M: 4 groups of rows, each row roughly a mix of its group's hidden directions:
M (92 x 10):
[[ -6 -20  -4  11 -16  19   7   2  -7  -2]
 [ -9 -19 -12 -10   3  14  13   9   1 -10]
 [-10 -12  -2   7   5  11  14 -12 -22   0]
 [-10 -11  -6  -8   7   6  14 -10  24  -2]
 [  4  21   7 -14  -8  -4  -9 -20   1  -4]
 [-11 -10  -2  -6   9   5  14 -10  25  -2]
 [ -8  14  -9 -12   5 -10  11   0  20 -12]
 [  8  -5   7  -4 -12  -5 -23   0  -4 -20]
 [  3 -15 -11   0   5  17   1   0 -18  17]
 [-17  10   4 -13   7 -21  -5  -8  12   3]
 [-15 -11   1  -5  12   5   8   4  11 -23]
 [ -8 -10 -18   7  -3  13  18  15   6  -2]
 [  7   6  20  -4  -5 -18  -4 -11  12 -12]
 [ -6  18  -1  15 -13  -4  -8 -13  16   4]
 [-13  -7  13  -6  -1 -12 -18  -5  -7  17]
 [ -9  21 -23  -1   6   2  10  -4   8  -2]
 [  1   8  -6  12  25  -6 -11   8   4  14]
 [  5   6  21   5  -8   1 -23   4  -4 -12]
 [ 14  -1  -2  11 -13  -1  -2   7 -12  24]
 [  1 -12  -9  -5   9  -2  11  27   8  -5]
 [  6  -8 -22   6  11  -9  -6 -17  -6   9]
 [  4 -11  14  -3  -3  -1 -22  -8   8 -17]
 [ 14 -16   7   4  -1 -21  -4 -17   2  -1]
 [ -4 -17   4   2   2  11   3  -7 -27   9]
 [-19  -1  -6  -4   8  14  12 -16  13   6]
 [ -9  -7  15   9   1   0  -2  -6  25  13]
 [-16  -7 -14 -15 -10  -1   8  13  11  -8]
 [  8 -14   6  18 -19  -1  -5  17  -1  -1]
 [ 29   3   8   6   5  10  -3   1 -12   5]
 [  5  -6 -21   2 -19   0   6 -11 -14   9]
 [ 26   2   3  -3   8  14   8  -1 -16   1]
 [  4  18  14 -11 -22  -3  -1 -10   2  -7]
 [ -9 -22   4  -8  -1   5  11  -3   3 -21]
 [ -5  11  -4   1  -6 -13  -7   7  28  -6]
 [ 11  16   3  -9  -4  -7 -12 -23  -5   6]
 [ -3   9  12  10  15  -7  -1 -23  -9   5]
 [ 15 -11   8  -3 -19  -9   0 -18  -8   4]
 [-11  -8  -9  -2  -1   1   4  11  28 -10]
 [  7   3   6   5  -6 -20 -10  13 -18 -11]
 [ -4  -1  -7 -29   7   2  16   1  -5  -4]
 [ -8   8   2   2 -15 -10  10   6  15 -21]
 [  2   3  23  10   2 -14 -12  11  -7  -9]
 [ -1   1 -22  -9 -11 -11  17   9  -3  -8]
 [-15 -11  -7  -1  23  12   4   9   4  -9]
 [-27   3  -9  -1  -1 -11   7  -5  14  -8]
 [ -3  20  -3   6  -3   8  14  12 -11  17]
 [ -1  16 -23   4   9   1  16  11   0   4]
 [  5  19   0 -13 -19   3  -4 -17  -8   2]
 [  4  -8  -3 -13   8  10   8  -3 -28  -2]
 [  1  -2  14  10   6 -11  -2  10  24  14]
 [ 11   8 -15   2  -6 -13  -8 -21  -7  11]
 [  1  18  14   1 -18  11 -12  11  -2  -8]
 [ -5  18  21 -16  -1  11  -4   1   4  -9]
 [ -5 -15 -26  10  -1  -9   9  -4   2  -7]
 [  9   9  15 -13  17 -13  -8  -8  -8   6]
 [ 13  -9  28  -8 -10  -3  -3  -8  -2  -1]
 [-15   4 -12  -2  -8  -7   4   8  24 -12]
 [ 11  -2  -9  -1   8   0  11  21 -21   2]
 [  0 -19   1   4 -18  10  14  14  -8   3]
 [  3  -8  -8 -12   8  10  11   2 -27  -3]
 [ -9   7 -11 -14  -7   7  -6 -18  -1 -19]
 [ -2  -9  -5  -8  -3 -11   3 -23   5 -20]
 [ -6   9  13  -2  -9  23  -6  -3  17  -4]
 [  0   3  -1 -11 -18  19 -10  -6  12 -12]
 [  6   9  14 -19   9 -13 -12  -4  -3  13]
 [  2   4  19   4  -9  -8 -16  10  -1 -19]
 [  9   0   2 -20   8  -3  -6  -3 -24  -9]
 [ -3   9  10   7 -10 -10 -16 -10  22   0]
 [-15  -1   4  -7   1   4   9   5  13 -26]
 [  8 -15  -3  17  -8  19   3   5 -15   0]
 [  1 -13   3   4  12 -28   3   4  -4  -9]
 [ -2 -20 -10   9  -1 -17   9  -6   8 -14]
 [  9   8  18  14  -3 -15 -13  -1   8  12]
 [-12  -9  13  -4   4  -7 -12 -11 -16  17]
 [-15   3   4 -17  14  -9   8 -16 -10   4]
 [ -4   7 -11   3   9  11  17  -3  -2  24]
 [-20  -1 -16  -2  -4  -1  16   1  12 -14]
 [ -5 -10   1   4  15 -26  14   6   1  -5]
 [ 11 -10  24   6   7 -10  -5   8   0  15]
 [-12  17  10   2  -3  13  15   9  14   3]
 [  0  20  23  -3  -7  -2  -3  11  10  -5]
 [ -6  -4  -1   7  18 -18  20   6  -1   9]
 [  0   7 -14  -9 -13  25   3  -7   6   7]
 [ 12 -12  20  12  -5  -9  -8  13  -1   9]
 [ -4   9  13  -2  -9  25  -8  -4  15  -2]
 [-22  -6   9   4   5  -9  -6 -17 -10  11]
 [  2   9  -1 -11  25  -1  12  -3 -12  12]
 [ 18   3  11   4  -7  -3 -22  11   5  11]
 [ -4   6  10 -16  23  -4   1 -15   1   9]
 [ -1  13   0   3  -9   6  -5 -25 -18   1]
 [-20   3   3  -5  -5 -19 -14   1  16   5]
 [  4  16 -12   1 -12  -1   8  15 -19   7]]
the three rows of each list that fit no group, in list order (the others fit one group, some only roughly):
- K_151: [ 10   6   2  10 -15   7 -24  13   5  -5]
- K_444: [  4  19 -10   4 -16  -3  -9 -12 -13  -9]
- K_100: [ 12 -21 -10  10  -4  -4   2  -3 -13  16]
- K_617: [  6  -5 -14 -18  -1  12  18  10  -2 -12]
- K_171: [  7   6  20  -7  10 -12 -12 -16   7  -4]
- K_447: [ -3   2   8  -8 -21  19   7  13 -10   3]
- K_990: [ -8  31 -13  -5  -4   5  -4  -2  -1   0]
- K_766: [ -7  17  -2   2 -13  -1 -12 -21  10  -9]
- K_332: [ 12  -7  -5  -9  -4  -1  -4  12 -24 -15]
- K_397: [ -1  17   1  -2   4   4   0 -26 -13  10]
- K_775: [ -4 -21 -17   7 -15  12  10   2   0   5]
- K_204: [ 10  11  10   3   5  -4 -14 -13  22  -4]
- K_307: [ -1  25   2   7   5  -6  -2 -18   2  14]
- K_969: [ -1   6 -11  11 -26   5  -7  -7  -5 -13]
- K_478: [ -2  25   1  -3   6 -12  -6 -13  16   2]

K_151, K_775, K_204
- K_64: [ -2  -5  26  -2 -14   4  -4   0   1 -18]
- K_647: [-11  15   0 -13  15  21  -6   3  -3  -1]
- K_71: [  6   6   8  -8   5 -15 -11 -22  10 -12]
- K_826: [-6 15  5  3 -2 23  9  0  6 18]
- K_294: [  3 -19 -11   9   4 -17 -11 -11 -11  -8]
- K_437: [  4 -21  -6  -4 -11  15   2  15 -15   2]
- K_463: [13  9  1 25 -6  0 -3  3 15 -9]
- K_196: [-12 -15  -7  10 -19   3 -11  16   4   1]
- K_391: [-16 -11  -1 -18   6   1   9  -8 -19   6]
- K_816: [  6   9  -7  -5   8  10 -12 -10 -16  19]
- K_893: [  0  16  13  -2   9 -18 -13 -10   9   7]
- K_472: [  1   8   6  -1   9 -17   4  14   3 -23]
- K_864: [  3 -20   1  -9 -10  11  -6   7 -19  11]

K_64, K_294, K_472
- K_753: [-13  13  11   2  -4   2  18  15  14  -8]
- K_696: [ -6  22   5  11 -14   0  -6  -6  19  -1]
- K_965: [  0 -12  -1   3  -9  -4  13 -27 -10   0]
- K_780: [ -4 -11   5  -5   0 -17   0   2  14 -24]
- K_340: [ -8 -12  11   8   0  -3   9  19  16 -13]
- K_875: [ -6   0 -24  -9  -4   4   5   9   2 -21]
- K_670: [  5  -1 -26  -5  -8  -7 -10 -14   6 -10]
- K_359: [ -9  -2  14  -6 -13   1  11   9  10 -22]
- K_464: [ 10   1  21  -4  16 -13  -6  -5  -5  15]
- K_199: [ -8 -13   3  24  -1   8  -3  -9 -15   5]
- K_186: [  4  -1  31 -11   1   5  -4   6   3  -7]
- K_727: [ -3  17  15 -12  18   5 -13  -7   7  -4]

K_696, K_965, K_670
- K_807: [-10  -5  11  17 -14   7  -6 -14  16   5]
- K_580: [  6  -8  19   9  10 -14 -19  -1  -5  -6]
- K_194: [ 12  -9   2 -12   3  -5  -3  21 -17 -10]
- K_347: [-18 -15   0 -21   1  -5   4  -1 -12  10]
- K_491: [  3 -13  -5   9   6 -10   1  11  16 -21]
- K_245: [-18   3  -1  -6   7  18  10  15   6 -13]
- K_770: [  5   3  17  -9 -11  15  -9   7  20  -4]
- K_462: [ 23  15  11  -3  -4  -1   1 -17 -10   1]
- K_306: [ -4  14   5  -6 -19  20  -2   4  12  -8]
- K_60: [ 18   8  10  -6   8 -19  -8  13  -9  -1]
- K_238: [  5  23  -7   0 -21 -12   0  -9   1   0]

K_491, K_770, K_462
- K_763: [-12  22  -4 -11   4   2  -2  -5  11 -18]
- K_942: [20  4  8 10 -4 -1  4 24 -7  6]
- K_847: [  6   2  -4   0  17 -12   9  23  12   6]
- K_436: [ 11   3 -20  -4 -13  -3  -4   4 -22   3]
- K_868: [ 17  -6  13  -8   4 -14 -11  15 -13  -4]
- K_7: [  8   8 -13  -6 -20  16 -12  -1 -12   5]
- K_489: [-15   0   5  -5   1  20  11 -15   9  13]
- K_258: [  0  -5  14  -5  -4   9  -6 -24 -18   3]
- K_178: [ -5 -12  15  -7   0   4   2 -15  14 -20]
- K_702: [ -4 -13 -15 -14  -1  10   5 -14  18  -6]

K_942, K_489, K_178
- K_155: [-11 -19 -11  -5  -9  15  12   7 -11  -3]
- K_845: [-18   0 -16   5   7   2  17  17   7  -2]
- K_146: [  2  -9 -23  -2   7 -16  13  -2  -9   9]
- K_356: [ 10 -13  -5   4 -16 -13  13   7 -15  -9]
- K_584: [-12  -8   1   6  -1   0  12  19  11 -20]
- K_982: [-12   7   8  -2  -1  18  13  -1  23   1]
- K_468: [  3  21  17  -1 -12  11  -9 -12  -6  -2]
- K_101: [  9  11  15 -12  10   5 -16 -13  -6   9]
- K_247: [ 10   9 -16   4   5  -7  -9 -11 -11  21]
- K_548: [ 10 -10 -23 -12 -12   2  -8 -10  -8  -4]
- K_921: [ -9  14  -6  -5 -11   2  21  15  11  -6]
- K_227: [-10 -11  -1  12 -15  -5 -17  15  12   5]
- K_123: [ -5  -1   0  -3  15   6  16 -18 -20   0]
- K_378: [  5 -23  -6  16  14 -10   1   5  -1  12]

K_845, K_356, K_468
- K_484: [ -4  -4 -26  -6 -18  13   4  -6  -4   0]
- K_160: [ -5   6  -8 -13  13   7  18 -11   5  17]
- K_419: [ 11  22 -11  -9  -1   6  -1 -11  -7  16]
- K_649: [-13 -14  10  -4  20   6   6   9   7 -14]
- K_515: [  2   4  -8  23  -9   4   0   6  19 -13]
- K_796: [ -8   9  15   5   0  -3  -7 -19  16  13]
- K_154: [ -5  18 -12  -4  -2 -11  -2 -18   8 -16]
- K_708: [ 11  -6 -17   7  -4 -16  -2 -22  -4   4]
- K_511: [-10 -15   9 -14   4  21   9   5  -4  -8]
- K_764: [  9  -3  19  19 -11  -4  -8  -1  -6  15]

K_484, K_160, K_419
- K_175: [ -2 -14  -7  19  -5  -6  13  20   5  -1]
- K_78: [ 20  -4   0   1 -10 -17 -15  -6 -15   0]
- K_662: [-12   9  -4  -8  -6  22  13  -2  17   4]
- K_541: [ -8 -16  17  -3  17   9   3  14   6  -9]
- K_422: [-7 -9  4  1 -1  4  7 27 17  6]
- K_5: [  1   5  18   9   3 -17  -2  10  19 -10]
- K_866: [ -1 -14  15  -1   4 -14  -7  -2  12 -21]
- K_305: [  1  11  15   4  15 -16  -9  -1  16 -12]
- K_267: [  5  13   3  19   7 -19   7   9   1  11]
- K_328: [ -3   8 -15  -2  19   0  18  12   7   7]
- K_355: [  7 -11 -11 -12 -15  -6 -12  -4   1 -21]

K_78, K_422, K_267
- K_958: [  6  -9  13 -11  23  -9   4   9   0  12]
- K_577: [  4  14   0  -7   3   2  -3 -20 -24   2]
- K_737: [ -3  -9  13   1   1 -16  -4   5  13 -23]
- K_336: [  5   3 -14  19   5 -13 -15 -10  -4  12]
- K_2: [  0  11  25  -6  -8  -6   4   8  12 -12]
- K_74: [ -8   9  18 -17  11 -14 -12  -4   6   4]
- K_201: [  0 -14  17  -4  17   6   7 -16 -12  -4]
- K_469: [  5  -9 -12 -14 -19   5  -9  -5   3 -18]
- K_49: [ -2 -16 -16  10 -16 -12  12  -5   0  -7]
- K_394: [  9  -5  16 -12  10  -3  -8  -8 -22   6]
- K_973: [  2  11 -14   3   0  10  10   1 -14  23]

K_336, K_74, K_201
- K_497: [  0 -25   4   5   4  10  13   9 -12  10]
- K_681: [ -1   1  -1   1 -12  23  -8   7 -12  18]
- K_823: [  2  -5 -10  18   3 -23   3   1  14  -8]
- K_608: [ -1   2 -15  -6 -10  20   2  -2 -18  13]
- K_926: [  0  -4   2 -11   2  27  -1   3 -17  11]
- K_841: [ 10  -5  17  -6  17 -17  -7   9   8   6]
- K_331: [  6  23   4   1  -2  -9   1 -17  -2  18]
- K_343: [ 17  -9  -6  -6  -7  18   8  16 -10  -3]
- K_906: [-4 21 21  7 -7  6  2 13  5 -1]
- K_951: [ -3  -8   3   3   2 -34  -5  -4   3   3]

K_681, K_331, K_951
- K_218: [  7 -19   2   4 -10  15  -8  11 -17   9]
- K_314: [  2  -1 -14 -14   1  10  21  11   3 -14]
- K_265: [ -3  27 -18  10  -8  -1   2  -3   1  -4]
- K_179: [ 11 -17   5   9  17  -2  -6   5  -6  19]
- K_507: [ 13 -13  10   0  -9   5  -2  25  -7   3]
- K_88: [ -9  -5  23  -1  11 -10 -11  -8  -6  14]
- K_150: [ 19  -2   9 -17   6   5  -3   3 -18  11]
- K_426: [ -2  12  -4  -2  22  14 -10   6  -6  15]
- K_997: [ -6   1  -5   8  23 -19   8  12   1   7]
- K_684: [  5  13  -3 -19  17  -4  16  -9  -5  -5]

K_507, K_88, K_997
